Some points, one per row:
28/3/9/7/-12/9/15/27/-21/-10/-5/28/-29/2/-26/-9
-5/5/5/13/19/5/16/-4/16/-18/-11/-24/-4/4/20/-23
7/4/6/5/-9/6/3/7/-8/-10/-12/-19/13/7/-15/-6
109/90/13/18/21/6/20/101/20/-8/-6/64/0/85/10/127
1/8/3/2/17/0/7/5/19/-8/-12/30/-3/4/16/-7
-29/-9/4/-17/9/5/-16/-31/11/-7/0/-41/-6/-11/35/31
58/39/-10/-27/5/-9/-22/58/10/-19/-19/54/-12/34/-14/68
-6/1/0/5/-7/0/6/-6/-11/-8/-9/-6/10/2/8/-10
-1/13/2/-1/21/7/6/0/24/-7/-7/-14/-7/7/17/4
-19/-64/-80/24/-57/-78/26/-12/-53/56/61/3/59/-63/17/-2
-9/7/2/13/19/5/15/-9/17/-14/-12/-36/-6/4/-10/13
-12/17/-16/19/39/-14/31/-7/38/40/41/8/-9/17/-2/-13
8/3/8/7/7/5/11/7/16/-15/-9/-27/0/8/-5/-4
-27/15/8/-2/19/9/-6/-19/20/-4/-1/-26/-3/16/-4/-40
3/7/3/-4/10/4/2/-4/11/-16/-16/29/-8/3/-12/-2
7/21/4/3/23/1/6/6/17/-9/-11/-16/-7/25/6/10
11/-1/1/-2/-1/5/-1/17/-1/-6/-6/-23/5/0/-20/-10
-7/-9/23/17/-10/23/8/-7/-10/21/18/1/-13/-11/4/-9
20/40/10/8/12/10/12/19/15/-12/-15/-25/0/41/2/24
9/17/-8/-65/-1/-6/-65/17/-6/-44/-44/29/-6/16/-64/24
-7/12/4/5/18/7/3/-10/15/-10/-9/2/-1/9/9/-12
66/50/-24/-79/-17/-24/-75/66/-20/-37/-33/45/-27/51/-46/63
9/-8/0/0/6/-3/-4/9/10/-1/-1/-25/0/-11/-4/-25
74/33/1/-7/8/-3/-6/71/9/-13/-11/53/-10/32/-9/46
-1/-24/29/66/-3/36/68/-2/-5/75/73/11/-12/-22/-17/-30
-12/-43/-44/8/-41/-47/10/-10/-43/26/25/3/50/-42/15/-6
-13/-18/22/-28/-4/24/-29/-17/-9/29/32/-14/-13/-27/29/15
16/24/-20/-29/-32/-23/-28/14/-33/-34/-36/22/-34/21/-33/14
54/27/-28/-52/-55/-29/-46/46/-56/-35/-34/38/-71/28/-74/16
-16/6/5/4/10/3/0/-18/16/-15/-18/5/-4/7/15/-16
59/50/-19/-56/-7/-18/-56/60/-11/-33/-32/44/-23/48/-36/60
-23/12/6/4/25/3/2/-19/19/-5/-8/-21/0/14/6/-14
-11/-5/9/4/-12/11/0/-10/-9/3/1/-1/-19/-1/15/-5
8/-13/-1/-1/0/-1/2/12/2/-2/-3/-18/9/-13/1/-22
51/41/-5/-27/0/-9/-27/48/5/-22/-23/40/-10/40/-19/49
5/-17/-9/-5/-4/-6/-6/5/0/2/3/-10/8/-16/-2/-15
-14/19/10/-3/-1/11/-10/-17/0/-23/-20/13/5/18/25/-14
-15/0/5/9/20/5/11/-14/18/-11/-11/-32/-1/3/-8/1
6/11/12/17/10/6/16/2/8/-16/-19/-23/-1/11/-8/10
61/25/5/1/14/5/1/65/12/-11/-11/52/-5/23/3/22
0/-9/9/18/5/13/21/-1/5/6/6/14/-5/-6/-9/-18
-7/-7/-1/3/-7/2/4/-7/-11/0/-9/0/13/-6/5/-13
5/6/10/5/-5/8/-1/4/-5/-8/-8/-14/11/8/-5/-4
3/-4/-3/-5/-10/-6/-1/8/-13/-6/-4/-9/14/-3/-9/-8
-16/9/5/5/16/4/7/-11/18/-12/-10/32/-2/5/3/-9
2/-10/5/-3/13/5/-4/3/16/-3/-4/-26/-3/-4/2/-38
5/-4/-2/3/-10/0/1/5/-7/-1/-7/-13/11/1/-7/-9
-36/-14/5/-5/11/5/-6/-34/13/-4/-6/-47/-6/-6/19/44
-7/-2/-3/11/-33/-6/14/-12/-25/-5/5/9/17/-1/25/-3
-14/-1/2/-2/17/7/3/-15/9/-9/-4/-19/1/0/22/1
5/-5/11/35/-5/9/35/5/-4/13/13/21/-8/-1/-40/-19
-13/5/0/-4/9/10/-8/-11/14/-28/-22/11/-3/4/33/-13
-8/-12/15/1/-1/17/5/-8/-3/12/16/1/-7/-12/14/-4
12/-18/-13/-31/-12/-21/-29/9/-7/18/16/-20/7/-18/-19/-35
2/1/0/13/17/3/4/-3/16/-11/-11/-28/-5/2/-16/-8
83/93/-44/-127/-13/-43/-127/84/-15/-48/-51/54/-34/89/-43/127
3/2/5/10/20/5/10/1/27/-16/-13/-21/1/2/19/-12
-8/-2/4/20/20/1/16/-8/15/-22/-24/-20/-5/0/-3/11
-14/-54/-105/24/-83/-108/22/-11/-85/78/82/0/86/-60/17/-3
-20/-12/7/-4/7/-8/-27/-8/34/28/13/-20/-18/-23/11/11
-19/-1/1/-2/24/4/0/-14/15/-16/-14/27/0/4/-13/3
-10/-33/41/-6/-9/35/-6/-12/-13/44/51/-3/-14/-32/12/-1
-5/4/1/2/12/-1/3/-1/9/-15/-14/17/-6/4/-16/-7
-18/10/9/-23/25/10/-22/-18/23/6/5/-30/-1/14/-15/-46
0/-17/-19/-5/-24/-15/-5/2/-22/10/11/-10/25/-14/-5/-14
-15/-55/-101/24/-87/-98/21/-11/-87/72/73/3/91/-57/19/-3
5/-21/-25/-11/-27/-25/-15/0/-30/26/27/-6/24/-20/-8/-17
9/3/6/0/-8/5/5/11/-11/-11/-9/36/-11/1/-84/-8
-37/-7/7/-11/11/10/-7/-37/9/-7/-5/-38/-3/-12/27/21
39/26/-8/-22/-8/-12/-16/40/-5/-23/-24/35/-19/26/-21/18
-10/-34/42/-20/-14/42/-20/-14/-11/57/58/-8/-14/-40/21/6
7/17/1/-2/11/-5/-6/13/7/-17/-16/26/-5/19/-5/9
-10/3/5/12/14/4/9/-7/15/-13/-14/-23/-4/3/26/-18
-24/12/5/5/14/-3/8/-24/11/-14/-13/-17/-1/18/10/-14
-8/7/8/17/22/1/21/-13/23/8/8/11/-4/4/-16/-12
11/20/5/10/15/6/12/9/15/-11/-7/-26/-1/19/5/14
20/20/9/12/11/6/13/16/12/-13/-11/-23/0/28/3/16
-15/2/3/2/10/6/4/-17/7/-11/-8/-17/-2/1/30/-8
-31/6/0/8/19/3/5/-35/17/-9/-10/-23/-5/4/8/-8
40 more points follow, each with its number after it:
21/3/5/15/0/2/14/19/-1/-15/-15/-28/4/5/-24/0 0
-40/-15/18/-33/8/11/-36/-36/6/6/2/-48/-10/-13/44/37 1
13/5/1/6/-21/-1/7/12/-20/-7/-7/-19/28/5/-16/-10 2
0/-8/-8/7/-22/-9/-1/-1/-25/-2/6/-8/27/-17/-2/-7 3
37/20/-1/-4/10/-2/-3/37/10/-14/-10/43/-8/18/-5/13 4
-8/3/1/2/17/2/3/-7/18/-14/-18/-2/-3/1/8/-9 5
-27/-4/7/4/20/4/1/-27/23/-11/-8/-35/-3/-5/12/28 6
-29/-24/8/-6/0/12/-8/-31/4/0/-1/-18/-8/-24/19/15 7
-20/0/3/6/7/6/3/-20/1/-5/-6/-11/-12/-2/24/-3 8
-14/6/8/7/-24/5/5/-14/-25/-6/-14/-2/-50/4/12/-6 9
30/12/7/7/8/5/3/32/4/-10/-13/31/-11/7/-5/-4 10
-11/-71/-80/24/-57/-79/25/-14/-59/53/53/3/67/-64/20/-4 11
-2/2/-5/2/-1/-3/4/-6/-6/-4/3/-8/3/1/2/-9 12
10/11/9/13/-10/8/11/6/-7/-16/-18/-12/15/11/-7/2 13
-30/12/4/4/16/0/4/-24/21/-11/-7/-26/-2/10/15/-19 14
-7/0/5/6/2/0/8/-7/8/-6/-7/2/-12/0/8/-8 15
-1/5/3/0/17/3/2/-1/14/-15/-18/38/-1/5/-26/-1 16
-17/-3/4/6/20/1/9/-20/23/-12/-11/-20/-3/-1/-4/-1 17
-1/-2/4/4/13/6/5/-5/13/-7/-7/-6/1/3/3/-8 18
3/-37/60/78/-24/63/86/2/-26/80/85/13/-19/-33/-26/-39 19
-12/3/-1/7/21/-1/16/-14/20/-4/0/14/-3/6/-1/-18 20
-26/12/12/-29/-1/11/-33/-21/1/-26/-31/31/4/17/51/-36 21
7/3/7/2/14/3/4/10/14/-11/-16/50/-5/9/-4/6 22
-4/-6/-14/5/-67/-13/5/-8/-70/1/4/0/90/-6/10/-3 23
40/28/2/-7/7/2/-8/38/11/-13/-14/37/-9/30/-3/24 24
84/42/5/5/18/1/10/85/15/-10/-9/53/0/40/5/48 25
18/15/15/17/-9/13/19/15/-6/-20/-20/-22/11/12/-16/4 26
-6/-53/-72/-2/-49/-73/3/-5/-53/62/58/-2/50/-53/9/-6 27
43/13/-2/0/-3/1/-12/41/-3/-17/-17/35/-22/17/-27/8 28
10/0/2/10/-36/-1/4/8/-32/-10/-6/-12/35/2/-18/-9 29
13/9/2/16/15/5/12/10/10/-12/-14/-25/-3/10/-6/6 30
-55/-63/39/-43/-17/40/-47/-55/-18/17/19/-29/-35/-63/37/43 31
-40/16/5/-5/8/10/-2/-40/8/-12/-20/39/-4/10/27/-26 32
9/-31/-23/-18/-18/-16/-14/9/-10/19/12/-11/21/-26/-9/-22 33
2/-23/-39/-12/-52/-35/-9/1/-48/36/37/-2/45/-22/-8/-11 34
-23/9/3/4/18/1/5/-23/19/-7/-10/-32/0/10/2/-30 35
-26/-33/30/-32/-9/28/-32/-26/-11/22/24/-17/-22/-31/36/19 36
-6/2/5/56/14/7/64/-8/11/22/18/33/-6/2/-52/-34 37
-27/-14/9/-4/14/4/2/-29/10/-3/-6/-22/-8/-17/13/10 38
-32/-1/7/9/22/4/1/-28/15/-6/-8/-25/-3/-1/14/3 39
Which two of these numbered points are nearest to each point below by angle, seen from the average point of the first points? Their numbers follow each, nearest first.
12/11/4/10/13/3/8/8/14/-11/-12/-23/0/9/3/0 > 30 0
40/10/0/-12/-21/0/-10/38/-17/-20/-18/39/-27/14/-38/3 > 28 4
-35/-56/-117/107/-99/-116/106/-39/-93/80/82/17/105/-64/71/24 > 11 27
-13/-1/4/7/23/1/9/-8/21/-19/-20/-2/-4/0/11/-4 > 5 18
2/1/-3/1/-19/1/10/1/-22/-9/-8/-10/24/0/-5/-5 > 29 2
-11/5/2/-2/18/4/2/-13/18/-5/-3/-17/1/3/2/-21 > 35 14
-23/-77/-102/42/-73/-103/43/-25/-76/55/57/12/98/-75/31/6 > 11 27
-4/-15/-15/3/-28/-13/0/-4/-32/10/9/-1/33/-10/4/-3 > 3 23
7/-16/-12/-27/-4/-6/-27/6/-7/15/11/-22/4/-14/-18/-41 > 33 34
-35/-13/0/8/19/3/6/-32/22/-7/-12/-28/-4/-12/10/12 > 39 38
9/5/3/-5/19/6/-1/5/17/-8/-12/42/-5/6/-7/7 > 22 16
-31/13/2/0/11/4/-1/-35/5/-17/-13/31/1/11/28/-20 > 32 21
-1/-56/81/45/-40/76/46/0/-38/68/73/4/-41/-54/-8/-22 > 19 36
-7/-5/11/10/-3/5/5/-9/-7/3/7/3/-11/-4/7/-8 > 15 19
23/9/11/19/1/7/14/20/-1/-17/-19/-17/9/12/-12/0 > 26 0
0/-6/19/15/-12/17/16/-4/-12/13/14/5/-17/-9/-5/-12 > 19 37
-6/4/2/-3/17/4/-1/-10/18/-9/-1/-23/0/4/0/-21 > 35 14
-2/-12/22/14/-15/25/20/-4/-13/26/24/8/-17/-12/0/-13 > 19 37
-12/1/5/1/10/4/-1/-7/11/-3/-5/-7/-4/-3/12/-6 > 39 8
15/15/8/11/10/9/14/17/14/-14/-14/-28/-1/17/-1/18 > 30 26
-13/0/5/-1/13/6/6/-16/14/-4/-9/-29/-2/2/12/11 > 6 39
-10/0/5/4/12/10/2/-8/15/-4/-4/-13/-4/3/22/3 > 39 8
-8/0/5/1/7/6/3/-13/11/0/2/-2/-4/-3/15/-4 > 8 15
4/-34/-46/-19/-49/-46/-20/1/-45/37/41/-6/42/-30/-7/-10 > 34 27
-2/-12/15/6/-42/20/7/-1/-44/1/0/3/-61/-10/4/-6 > 9 19
5/-62/92/46/-60/95/48/4/-59/66/67/5/-72/-64/-9/-24 > 19 36
6/-14/-8/-31/1/-9/-29/7/-2/12/15/-23/1/-18/-16/-43 > 33 34
-4/-11/-5/5/0/-1/4/0/3/-4/-3/-7/9/-14/8/-13 > 12 3
-20/5/1/7/9/3/8/-14/11/-11/-6/27/-3/4/29/-3 > 32 15
-8/6/3/29/16/2/32/-9/16/19/12/16/-3/3/-20/-16 > 37 20
-46/-19/17/-50/2/14/-53/-42/-1/15/13/-41/-11/-21/50/53 > 1 31
-10/2/9/-6/18/6/-9/-8/18/-14/-12/27/-1/5/34/-22 > 21 32
-34/-22/15/-5/0/11/-5/-33/4/3/-2/-16/-11/-20/26/17 > 7 38
-10/7/5/-4/18/5/-1/-14/19/1/4/-9/-2/9/-2/-18 > 35 14
75/39/9/6/22/1/4/79/16/-10/-13/55/0/39/13/55 > 25 24
5/4/0/0/3/3/2/3/0/-7/-4/-23/5/2/-27/-12 > 0 2
7/-7/5/6/17/6/10/1/17/-13/-13/-26/-6/1/12/-26 > 18 35
-16/0/13/-5/5/7/-6/-11/4/3/5/-12/-8/3/28/-1 > 8 1
